Each row has a name. Each piece below is followed by the name of the row it came from, unless a question asks for something else. Each question is about the rows just above it.

faser: -2.143,-1.330,0.705,3.203,0.568,-0.379,-1.565,-1.153,-3.467,0.742,-0.184,0.436,-0.339,-1.342,2.112,-0.596,4.433,-2.865,3.763,3.146,0.140,-4.213,0.789,-0.396,3.152,0.656,-0.790
Bili: -0.770,4.078,0.125,3.677,-0.892,-0.492,0.568,2.768,-4.055,-1.351,-0.385,-1.580,2.472,2.112,4.433,-1.342,-0.596,-2.865,1.593,2.321,1.079,-2.799,0.332,-0.088,4.144,1.200,2.873
laru: -0.585,0.017,2.471,1.361,1.931,-2.586,-0.887,0.193,-3.252,1.261,1.995,0.525,0.282,-0.500,0.878,0.402,-1.069,-3.375,-0.174,1.031,-2.647,0.750,0.478,1.623,0.741,0.256,2.937
nosu: -1.566,-0.893,-0.452,3.014,-0.739,0.454,-2.578,-1.361,-2.429,-1.161,-2.741,2.051,1.750,-5.268,2.568,-0.398,6.470,-2.035,3.859,0.894,2.497,-5.047,1.837,0.759,1.528,-0.202,-2.832
Vobu: -0.577,-8.253,2.304,-1.840,4.828,-1.621,-1.850,-4.180,-0.204,3.424,3.622,4.040,-5.801,1.379,-1.144,0.749,0.712,-3.706,1.800,2.328,-4.335,-0.594,0.031,-3.036,-0.989,-1.862,-1.900
Buzag: 0.426,-1.731,2.551,0.445,3.205,-2.889,-1.127,0.401,-3.877,0.855,2.673,2.979,-1.060,-0.579,0.670,1.254,-0.122,-2.571,0.829,1.835,-2.947,-0.654,0.984,-1.409,1.448,-1.238,2.352
The entry that follows -0.893:
-0.452
Right after 2.471 comes
1.361
Right after 0.401 comes
-3.877
-2.865,4.433,-0.596,2.112,-1.342 is which row, read backwards?
faser
What comes right after -3.375 in the named rows?
-0.174

zogo: -4.208,-0.301,1.289,1.526,4.593,0.718,-2.725,4.906,-0.685,2.819,0.405,-2.540,0.457,-1.469,3.278,0.571,1.612,-0.512,0.507,1.142,-1.007,1.062,2.799,7.079,1.474,5.122,-3.358,2.743,0.412,2.443,3.116,-2.926
pom: -0.215,-4.580,2.247,3.704,-2.439,-0.151,2.125,0.038,6.458,-3.790,-2.540,0.405,-3.035,-0.757,-1.221,0.931,0.337,2.322,-1.644,3.301,-1.419,5.212,2.129,1.851,-2.830,2.668,-6.448,3.158,-4.610,5.453,1.948,-0.437
vud: -1.241,0.740,-1.496,-4.208,-0.301,1.289,1.526,4.593,0.718,-2.725,4.906,-0.685,2.821,-2.327,-0.299,2.627,1.377,-0.179,4.340,-0.173,-6.843,3.137,3.940,-2.478,4.388,-4.670,-0.421,0.393,-0.784,1.567,0.754,-2.219
Which row holds this, read backwards? 2.821,-0.685,4.906,-2.725,0.718,4.593,1.526,1.289,-0.301,-4.208
vud
The row with -4.208,-0.301,1.289,1.526,4.593,0.718,-2.725,4.906,-0.685,2.819,0.405,-2.540,0.457,-1.469,3.278,0.571,1.612,-0.512,0.507,1.142,-1.007,1.062,2.799,7.079,1.474,5.122,-3.358,2.743,0.412,2.443,3.116,-2.926 is
zogo

vava: 0.411,-1.284,-1.994,-1.171,-1.999,2.339,-1.227,-1.980,0.932,-0.209,3.221,-0.370,0.473,0.908,-0.573,-1.319,1.813,-0.592,-1.038,-1.573,1.749,-0.583,-0.796,0.087,2.682,1.311,-0.752,-0.265,0.094,0.054,-1.474,0.240,0.094
lupi: -1.227,-1.980,0.932,-0.207,3.221,-0.370,0.473,0.088,-0.573,-0.209,0.740,-0.370,0.473,0.908,-0.573,-1.319,1.813,-0.592,-1.038,-1.573,1.749,1.852,-0.796,0.165,1.931,0.741,-0.261,-0.154,0.453,-0.173,-1.035,-0.193,0.484
nog: -1.284,0.411,-1.994,-1.171,-1.999,2.339,-1.227,-1.980,0.932,-0.209,3.221,-0.370,0.473,0.908,-0.573,-1.319,1.813,-0.592,-1.038,-1.573,1.749,1.852,-0.796,0.087,2.314,1.311,-0.752,-0.265,0.094,0.054,-1.474,0.240,0.094
find: 0.411,-1.284,-1.994,-1.171,-1.999,2.339,-1.227,-1.980,0.932,-0.209,3.221,-0.370,0.473,0.908,-0.573,-1.319,1.813,-0.592,-1.038,-1.573,1.749,-0.583,-0.796,0.087,2.682,1.311,-0.752,-0.265,0.094,0.054,-1.474,0.240,0.094
vava
What comes right after 0.741 in the named rows?
-0.261
Which row holds -1.284,0.411,-1.994,-1.171,-1.999,2.339,-1.227,-1.980,0.932,-0.209,3.221,-0.370,0.473,0.908,-0.573,-1.319,1.813,-0.592,-1.038,-1.573,1.749,1.852,-0.796,0.087,2.314,1.311,-0.752,-0.265,0.094,0.054,-1.474,0.240,0.094?
nog
Right after 2.314 comes
1.311

sav: 1.587,1.361,1.727,-4.203,-5.494
Guri: -0.488,3.669,-5.362,-3.235,-2.297
pef: -0.563,1.866,2.301,-6.590,1.619
Palup: -0.546,1.859,2.343,-6.581,1.617
lani: -4.073,-0.629,4.420,-2.524,-3.450
kuvud: -2.570,-0.521,5.368,-3.224,-2.836
tida: -5.362,-0.488,3.669,-2.689,-2.306
Vonet: -0.028,1.805,-1.112,-3.674,-6.053
gevar: 1.890,2.184,2.082,-6.476,-0.708
fizu: -0.764,2.467,0.482,-6.767,1.645
pegul: -3.555,2.532,-3.180,-4.879,-1.152
The entry that follows -0.563:
1.866
-3.224,5.368,-0.521 is which row, read backwards?
kuvud
Which row holds this, read backwards? 3.669,-0.488,-5.362
tida
Which row holds 1.617,-6.581 read backwards?
Palup
Right after -6.590 comes
1.619
Which row holds this, read backwards? 1.727,1.361,1.587
sav

gokil: 3.269,0.036,-0.585,-0.706,0.048,0.965,-4.116,-2.708,-1.712,-3.835,1.125,1.047,4.001,2.224,0.229,1.387,-0.841,-1.965,3.478,0.081,-1.801,-2.416,-1.409,-3.468,0.432,5.043,2.751,-1.059,-0.257,0.800,0.918,0.295,5.813,0.310,1.413,-1.529,-0.258,1.791,0.819
dufeg: -0.409,2.673,-0.022,-0.750,0.161,1.173,0.891,3.904,-1.512,-0.841,-2.423,-3.878,1.410,0.936,-0.470,-0.694,0.292,1.864,1.934,1.516,0.390,3.475,1.331,-0.090,-0.877,2.517,-2.808,-0.124,1.585,3.163,-2.243,1.512,1.318,2.625,0.686,-3.492,-1.514,4.400,1.017
nedap: -0.918,4.099,-0.102,-1.102,1.066,0.578,0.150,0.172,-0.185,0.382,0.866,0.717,4.001,2.224,0.229,1.387,-0.841,-1.965,3.478,0.081,-1.801,-2.416,-1.409,-3.468,0.432,5.043,2.751,-1.059,-0.257,0.800,0.918,0.295,5.813,0.310,1.413,-1.529,-0.258,1.791,1.382
muma: 2.246,-2.110,0.936,1.473,1.086,-1.417,-2.284,0.529,-4.278,-2.487,1.109,-3.311,-1.831,0.493,0.942,0.892,2.184,0.035,0.152,-2.782,3.493,0.166,0.949,2.386,1.017,0.297,2.676,3.453,-2.832,2.985,2.922,-0.789,-2.290,2.181,-3.252,0.141,0.483,-0.861,1.018
zabu: -2.936,-3.653,2.178,1.614,-2.004,-3.466,0.025,3.007,1.655,-1.662,-3.923,0.471,-0.038,2.954,4.093,-0.835,0.759,-1.569,-0.128,-2.900,-0.143,2.787,1.480,0.470,-0.907,-4.296,2.381,0.071,1.978,-2.766,-3.579,0.596,0.605,0.328,2.086,-1.756,0.757,-0.352,-0.568
dazut: 2.246,-2.110,0.936,1.473,1.086,-1.417,-2.284,0.529,-4.278,-2.487,1.109,-3.311,-1.831,0.493,0.942,0.892,2.184,0.035,0.152,-2.782,3.493,0.166,0.949,2.386,1.017,0.297,2.676,3.453,-1.127,0.568,0.762,-2.114,-4.286,-5.479,-0.735,1.007,1.074,-0.554,-0.782
Lino: -0.795,-2.419,2.143,2.440,-3.452,1.048,1.954,2.517,1.532,1.047,0.082,-0.270,0.901,-1.787,2.126,-1.992,-0.270,0.096,-1.671,-0.766,-0.549,1.937,-0.981,-0.457,1.304,-3.258,-1.632,-4.214,1.219,-1.157,-4.255,-1.371,2.388,-2.905,4.051,-0.989,-0.531,-0.093,-2.165
kave: 1.047,-2.708,1.125,2.927,-0.706,0.036,0.965,-1.712,-0.585,-3.835,-4.116,3.269,1.348,2.194,1.619,3.612,-1.284,2.824,1.032,-1.031,2.275,3.085,-0.361,1.104,1.066,-1.934,-0.588,2.746,-1.332,-0.498,-1.386,1.720,1.939,6.274,-0.615,1.214,2.330,-1.768,1.729
sutik: -1.342,-2.062,-0.497,-0.341,1.733,-2.251,-1.956,3.164,-1.535,-0.842,0.182,-2.626,-0.645,2.124,-0.485,0.082,3.168,0.951,1.806,-0.129,2.601,2.770,2.903,-2.039,-2.312,4.790,3.181,2.077,1.771,2.196,3.224,0.409,-1.329,2.380,-3.018,-1.695,-2.571,1.341,0.111
Non: -0.954,-1.929,0.977,-0.962,-1.047,-2.907,-0.030,-2.124,0.620,-1.781,-3.549,3.334,-1.184,2.537,1.444,0.917,-2.452,-2.998,-0.912,-1.922,0.259,-4.436,-0.355,1.819,-0.065,-4.206,-0.512,2.796,-1.926,-3.921,-2.317,1.094,-1.184,1.046,1.546,1.174,3.552,-2.637,1.288
gof: -0.050,-1.766,2.006,1.353,-1.229,1.029,1.381,-0.503,1.704,-0.186,-0.540,4.240,3.736,1.494,1.747,3.590,-0.335,-2.379,1.446,-0.784,-1.425,-2.693,-0.702,-1.864,1.747,-1.386,1.974,-1.737,0.555,-0.977,-0.562,-0.672,6.768,1.598,1.257,0.074,-0.771,-0.833,-0.617
Kuge: 1.047,-2.708,1.125,0.048,-0.706,0.036,0.965,-1.712,-0.585,-3.835,-4.116,3.269,1.348,2.194,1.619,3.612,-1.284,-2.063,1.032,-1.031,2.275,-3.989,-0.361,1.104,1.066,-1.934,-0.588,2.746,-1.332,-0.498,-1.386,1.720,1.939,6.274,-0.615,1.214,2.330,-1.768,1.729
The entry that follows -2.063:
1.032
Which row holds this, read backwards? 3.269,-4.116,-3.835,-0.585,-1.712,0.965,0.036,-0.706,0.048,1.125,-2.708,1.047
Kuge
Which row holds this, read backwards? 1.410,-3.878,-2.423,-0.841,-1.512,3.904
dufeg
The entry that follows 1.614:
-2.004
find: -0.918,4.099,-0.102,-1.102,1.066,0.578,0.150,0.172,-0.185,0.382,0.866,0.717,4.001,2.224,0.229,1.387,-0.841,-1.965,3.478,0.081,-1.801,-2.416,-1.409,-3.468,0.432,5.043,2.751,-1.059,-0.257,0.800,0.918,0.295,5.813,0.310,1.413,-1.529,-0.258,1.791,1.382
nedap
Which row holds -0.568,-0.352,0.757,-1.756,2.086,0.328,0.605,0.596,-3.579,-2.766,1.978,0.071 read backwards?
zabu

Bufo: -0.500,6.118,0.583,-2.465,-1.173,1.071
lof: -0.485,-2.465,0.583,6.118,-1.496,-1.063
siv: -0.500,6.118,0.583,-2.465,-1.173,-1.113
veme: 0.257,2.217,0.770,-0.221,-1.373,-0.369
govi: -0.500,-1.172,0.583,-2.465,-1.173,2.063
Sofek: -0.420,6.118,0.583,-2.465,-1.173,1.071
Toziz: -0.475,6.118,-2.465,0.583,-2.554,-1.110
find: -0.500,6.118,0.583,-2.465,-1.173,1.071
Bufo
Right after -0.221 comes
-1.373
Which row holds -0.420,6.118,0.583,-2.465,-1.173,1.071?
Sofek
-1.373,-0.221,0.770,2.217,0.257 is which row, read backwards?
veme
The entry that follows 2.217:
0.770
Which row holds this, read backwards? 0.583,-2.465,6.118
Toziz
Which row holds -0.500,6.118,0.583,-2.465,-1.173,-1.113?
siv

vuso: -0.403,-1.542,1.440,-6.088,-2.010,1.058,-0.179,1.356,2.289,0.579,-6.087,2.507,0.174,-0.403,-1.542,-4.043,1.440,-1.431,-0.243,-1.459,-0.616,2.914
Gozez: -0.756,-0.878,-0.643,-0.095,1.603,1.434,0.440,-1.119,-0.403,0.636,0.934,-3.051,2.825,-0.755,-1.640,0.389,-1.160,3.852,0.387,-0.007,1.967,-3.473
dom: -0.223,3.475,-0.427,-0.804,-1.225,2.491,0.414,1.434,2.514,1.354,-0.336,-0.461,0.638,-0.388,1.464,-1.133,0.378,-0.141,-0.301,-0.884,1.597,-0.271
Buvip: -0.444,-1.471,0.546,-0.632,-2.307,-3.158,-1.664,-2.180,-0.268,-1.140,-1.459,2.507,-4.043,0.174,-0.403,-1.542,1.440,-6.087,-0.243,-1.431,-3.376,0.775
kam: -1.000,-1.943,-0.181,-0.217,0.033,-0.088,-0.344,-3.558,-1.120,-0.528,0.561,-1.985,0.805,-0.352,-2.624,-0.407,-1.141,1.187,-0.334,-0.816,-0.545,-3.840
Gol: -0.073,-1.562,0.576,1.388,-0.760,-1.824,-0.697,-2.517,-1.201,-1.119,0.151,2.438,-1.407,1.255,-1.080,1.225,1.240,-1.098,0.740,-0.458,-2.639,0.267
vofan: 0.833,1.683,-0.986,-1.088,0.129,0.985,0.603,2.902,0.829,1.028,-0.306,-0.871,0.004,-0.617,1.727,-1.195,-0.995,-0.582,-1.036,0.787,1.125,1.677
losu: -0.669,-1.151,-0.782,-0.469,1.121,1.246,0.289,-1.622,-0.613,0.423,0.856,-3.167,2.240,-0.830,-1.905,-0.317,-1.589,2.751,-0.206,-0.150,1.251,-3.720
Pala: -0.073,-1.562,1.473,1.388,-0.760,-1.824,-0.697,-2.517,-1.201,-1.119,0.151,2.438,-1.407,1.255,-1.080,-1.159,1.240,-1.098,0.740,-0.458,-3.719,0.267
Right after -1.141 comes
1.187
The entry that follows -0.301:
-0.884
-6.087,1.440,-1.542,-0.403 is which row, read backwards?
Buvip
Right after -1.160 comes
3.852
Which row holds this, read backwards? -1.431,-0.243,-6.087,1.440,-1.542,-0.403,0.174,-4.043,2.507,-1.459
Buvip

nimez: -0.413,-4.027,-3.268,-0.531,4.530,2.682,-0.684,-2.566,-5.770,-0.882,1.756,2.985,2.475,2.356,0.462,-3.806
siga: -0.430,-4.520,1.039,4.004,-0.532,-5.264,-3.454,3.020,1.046,0.135,-2.462,3.233,0.991,-2.594,-1.781,2.577
kapa: -0.413,-4.027,-3.268,-0.531,4.530,2.682,-0.684,-2.566,2.291,5.975,4.360,0.997,-2.567,-1.772,-1.868,-4.406
viga: -0.413,-4.027,-3.268,-0.531,4.530,2.682,-0.684,-2.566,-5.770,0.135,1.756,2.985,2.475,2.356,0.462,-3.806
Which row holds -0.413,-4.027,-3.268,-0.531,4.530,2.682,-0.684,-2.566,-5.770,0.135,1.756,2.985,2.475,2.356,0.462,-3.806?
viga
Right after 5.975 comes
4.360
Right after -2.567 comes
-1.772
Right after -2.462 comes
3.233

Nef: -1.049,0.496,8.059,0.659,1.043,3.051,1.326,0.624,1.970,0.720,-1.312,-1.304,-2.519,1.514,1.100,3.334,-0.330,1.216,0.728,2.845,2.238,-1.321,2.450,0.485,0.733,-0.200,0.293,0.716,1.614,0.998,-4.752,1.513,-0.540,-1.284,3.988,1.408
Gute: -1.049,0.496,8.059,0.659,1.043,3.051,1.326,0.624,1.970,0.720,-1.312,-1.304,-2.519,1.514,1.100,3.334,-0.330,1.216,0.728,2.845,2.238,-2.127,-3.869,0.659,-1.752,-2.608,-0.517,-2.051,-2.096,-1.119,2.675,0.211,-1.815,3.509,-3.693,0.505
tora: -1.049,0.496,8.059,0.659,1.043,3.051,1.326,0.624,1.970,0.720,-1.312,-1.304,-2.519,-1.814,1.100,-3.735,-0.330,1.216,0.728,2.845,2.238,-2.127,-3.869,0.659,-1.752,-2.608,3.028,-0.950,-2.096,-1.119,2.675,0.211,-1.815,3.509,-3.693,0.505
Which row holds -1.049,0.496,8.059,0.659,1.043,3.051,1.326,0.624,1.970,0.720,-1.312,-1.304,-2.519,1.514,1.100,3.334,-0.330,1.216,0.728,2.845,2.238,-1.321,2.450,0.485,0.733,-0.200,0.293,0.716,1.614,0.998,-4.752,1.513,-0.540,-1.284,3.988,1.408?
Nef
Right after 2.450 comes
0.485
Which row holds this, read backwards? 1.100,-1.814
tora

Masud: -2.710,0.218,-2.441,-0.616
vusak: -0.473,2.664,-1.025,1.458
bogeb: -2.545,6.599,0.326,1.297
vonub: -2.545,6.599,-3.833,1.457
Mil: -0.615,3.609,-2.840,-3.169
Puzu: 6.599,0.326,2.665,-0.352
pimup: 1.407,-5.616,0.327,-0.721
devu: 0.697,0.218,-2.441,-1.230
0.326,6.599,-2.545 is which row, read backwards?
bogeb
-0.721,0.327 is which row, read backwards?
pimup
Right after -2.710 comes
0.218
The entry that follows -0.615:
3.609
What comes right after 2.665 in the named rows?
-0.352
0.218,-2.710 is which row, read backwards?
Masud
Right after 2.664 comes
-1.025

